(in the rows, 128 means zero)
Where one turn sends some rows of the set: a few examples, then the rows asked:
j_393: [150 104 120 114 169 124 146 147 107 133 103 157 145 112  93 136 146]
j_119: [110 154 141 113 154  84 137 144 138 138 148 118 124  90 114 116 142]
j_24: [158 116 116  95 158 108 126 148 116 129 126 163 141  97 114 147 155]
j_639: [139 136 102 167 169 106 149 128 120 154 129 122 114 124 109 128 145]
j_10: [138 145 124  93 156 146 160 157 131 133 149 122  94 117 109 132 131]
j_515: [113 134 139 117 148 105 149  99 142 158 106 126 138  92 120 122 162]
j_675: [153 141 115 102 160 147 153 156 127 137 153 119  96 123 116 135 133]
j_441: [117 124 133 133 152 112 151  97 132 165  99 121 139 103 115 122 162]
j_164: [126 142 138 110 145  95 140 100 144 152 113 123 143  92 131 126 161]
j_956: [111 136 123 117 123 135 133 145 115  97 115 125 125 122 143 123 161]
j_831: [108 129 114 155 166 112 153 127 118 166 134 129 106 108  99 120 150]
j_701: [141 161 128 125 158  79 136 145 140 125 141 111 130 107 123 125 137]
j_592: [152 129 125 135 155 103 138 102 133 156 108 112 149 108 134 127 160]
j_200: [ 91 137 134 131 156 102 146 137 126 158 144 130 110  89 102 115 149]
j_680: [120 134 103 134 127 138 135 134 110 105 114 129 117 132 145 135 168]
j_795: [145 139 131 119 150  92 133 102 141 150 114 116 147  99 138 129 162]
j_903: [129 124 122  91 158 117 148 137 122 131 108 176 128  94  92 146 155]
j_403: [100 127 126 118 121 140 130 145 110 108 119 126 126 117 140 121 165]
j_573: [133 138 126  99 157 151 161 159 127 138 147 119  95 120 105 129 130]
j_460: [120 141 112 124 124 132 135 141 116  96 112 125 123 130 145 131 162]
j_211: [147 149 121  96 155 144 156 157 133 131 151 121  94 120 116 136 132]
j_892: [156 154 108 150 166  89 142 137 131 132 131 112 126 123 120 131 139]
j_392: [137 122 126 141 157 111 145  98 129 163 101 116 147 111 122 123 161]
j_572: [163 105 118 108 166 117 132 150 109 130 117 156 150 109 107 139 149]
j_259: [141 131 122 107 160 155 157 158 121 143 147 118  96 122 107 130 132]
j_3: [150 132 115 108 161 153 154 158 122 142 150 118  97 123 112 133 132]
j_287: [110 126 106 133 127 144 133 137 106 115 118 131 115 125 142 131 170]
j_571: [ 99 120 116 127 124 143 132 141 106 118 121 130 118 118 140 125 170]
j_568: [141 125 120  87 154 108 135 140 124 130 123 173 131  90 108 148 157]
j_891: [133 114 122 106 165 126 154 141 115 131  97 168 134 105  85 139 148]

j_441 goes to j_515
j_956 goes to j_460
j_119 goes to j_701
Now find these:
j_891 goes to j_903
j_211 goes to j_675

Where one turn sends some rows of the set: a few examples, then the rows asked:
j_705: [145 107 109 130 128 144 126 130 134 126 132 153 120 101 141 123 129 120
 155 141 119 122  99  91 126 106  99 131 153 117 150 119 122 109 132 117
 106  84 114 120 142 127 114 144 103  93 145]
j_636: [150 136 117 109 143 124 119 111  93 145 110 147 139 116 125 159 155 128
 128 135 119 151 124 121 119 124 121 156 127 137  89 138 141 152 147 130
 112 136 123 114 126 112 162 119 125 115 149]
j_208: [151  86 142 116  94 144 141 132 117 113 137 138 136 129 131 142 121 142
 131 152  99 136 106 138 137 144 127 138 122 154 114 101 149 112 137 118
 101 131 113  88 134 125 146 138 128 126 146]
j_79: [154 132 121 112 124 114 133 120  93 151 113 146 137 116 130 159 144 143
 147 147 122 142 123 118 103 129 144 144 120 151  95 133 147 142 153 146
 103 147 127 111 129 123 157 115 130 113 143]
j_506: [120 129 157 145 121 127 116 128 146 130 165 108 108 138 150 123  95 118
 131 119 111 139  99 100 137  97 122 101 142 126 152 128 134 143 112 123
 123 134 119 130 131 119 111 148 118 124 102]
j_679: [109 129 142 133 130 110 126 142 150 121 157 115 101 144 158 121  97 126
 146 111 125 150  93 104 133  97 129 108 140 113 152 121 126 140 110 139
 121 136 116 131 135 105 122 135 112 125 116]
j_736: [146  85 130 120 106 148 145 139 124 124 141 124 134 132 134 131 130 149
 121 150  99 145  88 142 144 153 129 137 117 135 132  99 147 109 146 110
 103 126  91 112 139 114 134 130 122 132 138]
j_552: [135  87 133 113  98 151 131 134 116 124 148 133 127 124 128 142 132 126
 123 161 100 142 100 134 148 157 135 133 109 152 123 101 141 119 152 106
 108 129 105 100 124 132 133 141 132 137 141]
j_472: [160 135 120 123 145 132 137 103  94 146 114 138 129 126 124 160 152 144
 138 136 104 138 119 121 112 124 131 149 133 142 110 129 142 152 154 145
 108 140 117 118 111 108 154 111 121 110 143]
j_60: [111 144 113 136 123 103 126 138 120 155 107 125 120 102 133 116 132 102
 156 127 120 150 159 115 129 118 112 125 147 100 133 164 145 131 120 116
 131 138 109 161 160 125 144 134 114 138 127]
j_388: [119 119 142 148 119 117 125 129 150 120 155 114 108 135 155 110  86 126
 143  99 120 137 113  98 147 100 110 121 148 121 149 121 136 127 113 130
 113 134 121 127 135 120 116 148 107 126 100]
j_652: [112 122 163 129 128 114 114 141 153 120 133 113 101 139 152 113  90 126
 130 106 129 143 103 106 139 112 108 104 146 119 140 127 131 131 103 125
 114 135 111 137 143 103 126 141 116 126 114]
j_197: [107 124 141 111 116  97 101 124 111 138 117 135 125 115 141  93 123 115
 126 112 138 137 132 151  98 159 136 136 116 106 117 117 116 144 135 148
 118 144 126 128 145 123 153 116 148 135 137]
j_629: [106 137  98 150 116  97 127 148 127 157 128 119 124 105 139 120 117 118
 162 117 126 146 157 103 118 118 116 131 132 107 143 156 145 132 135 135
 129 142 113 153 161 128 127 139 109 140 107]
j_139: [150 107 121 132 119 149 114 124 131 130 138 153 110 107 147 154 132 121
 143 139 111 126 112  94 124 110  97 112 142 140 141 115 120 110 137 119
 107  75 115 110 143 133 107 159 119  96 139]
j_429: [121 136 149 137 148 143 119 120 114 144 141 128 109 135  92 166 137 118
 116 127 101 114 121 135  89 114 135 114  93 134 112 163 107 105 127 130
  96 125 121 118 134 117 141 146 115 140 118]
j_660: [ 99 128 146 113 143 128 114 112 118 129 159 132 102 114 104 134 132 102
 121 133 113 115 146 139 104 127 161 127 108 133 123 169  97 101 128 141
  99 119 120 106 148 136 119 146 117 125 143]
j_142: [150 113 126 120 134 142 112 131 142 129 117 143 126  97 130 133 125 119
 145 137 112 126 108  88 134 111  86 126 151 129 128 128 135 111 125 106
 103  87 112 123 150 120 124 160 104  91 144]
j_207: [138  89 144  99 110 143 123 137 128 116 137 131 136 128 131 135 122 147
 109 138 104 149  98 145 147 154 119 140 117 142 108 102 144 119 138 109
 107 124  98 107 148 111 141 145 131 123 144]
j_549: [ 98 118 133 130 145 118 124 126 112 128 153 143  87 125 107 149 122 125
 110 143 146 114 113 121 141  98 126 119 130 110 130 164  88 104 135 135
 108 125 107 101 129 121 125 128 106 154 118]
j_9: [125 118 135 129 144 127 118 115 116 159 148 134 100 109  97 125 127 117
 123 149 133  98  95 124 129 121 121 119 112 103 134 154  98  78 152 114
  81 121 109 112 138 132 129 139 110 131 111]
j_455: [106 126 133 131 111 111 106 129 108 154 132 147 124 111 127 102 115 110
 137 128 130 109 130 134  85 146 144 130 116 113 129 112 110 153 142 150
 122 146 131 139 133 131 143 111 156 145 122]
j_539: [164 107 119 139 115 137 128 122 139 131 132 146 125 108 146 141 118 124
 153 133 109 129 107  94 133 105  94 123 139 134 135 111 137  98 125 114
  94  83 119 107 144 124 125 159 111 102 131]
j_691: [106 140 110 153 115 115 124 140 123 171 141 124 113 110 134 126 121 104
 158 129 110 142 165 113 118 124 112 119 139 113 157 158 142 125 135 123
 130 145 103 150 171 128 121 130 122 138 117]
j_542: [101 131 124 118 129 109 126 127 118 141 157 133 111 106 105 145 129 111
 118 152 130 132 123 138 135 102 167 114 101 117 123 175 108  99 124 129
 119 104 103 126 145 126 125 148 115 151 121]
j_920: [147 139 119 116 136 126 125 109  93 163 128 154 116 117 129 170 151 135
 138 146 120 146 126 119 125 127 145 144 127 146 108 131 137 146 156 150
 110 147 117 116 119 119 153 106 144 120 133]
j_394: [107 123 129 124 107 100 113 134 105 135 128 140 132 109 134  99 112 131
 140 123 140 123 142 133  85 150 151 142 122 120 120 126 124 150 144 162
 127 154 130 136 141 136 146 119 142 136 128]
j_973: [116 124 131 123 116 104 110 122 116 139 125 130 126 117 135  99 120 119
 142 118 118 119 133 148  75 158 147 129 108 115 130 104 114 148 147 160
 113 134 124 135 139 121 148 122 144 129 142]
j_28: [104 144  99 141 118 109 136 142 124 148 131 119 120 111 129 124 129 106
 171 134 105 152 165 123 120 119 132 130 139 107 148 155 146 134 132 132
 141 139 105 155 160 123 142 138 107 135 137]
j_355: [134 124 147 142 134 156 125 113 113 140 154 134 103 127  92 140 132 138
 103 142 102 102 123 151 129 124 135 126 125 117 123 159 115  78 135 124
  99 131  97 128 149 130 147 144 124 139 111]

j_207 goes to j_142
j_705 goes to j_679
j_429 goes to j_355
Now find these:
j_691 goes to j_455
j_394 goes to j_79

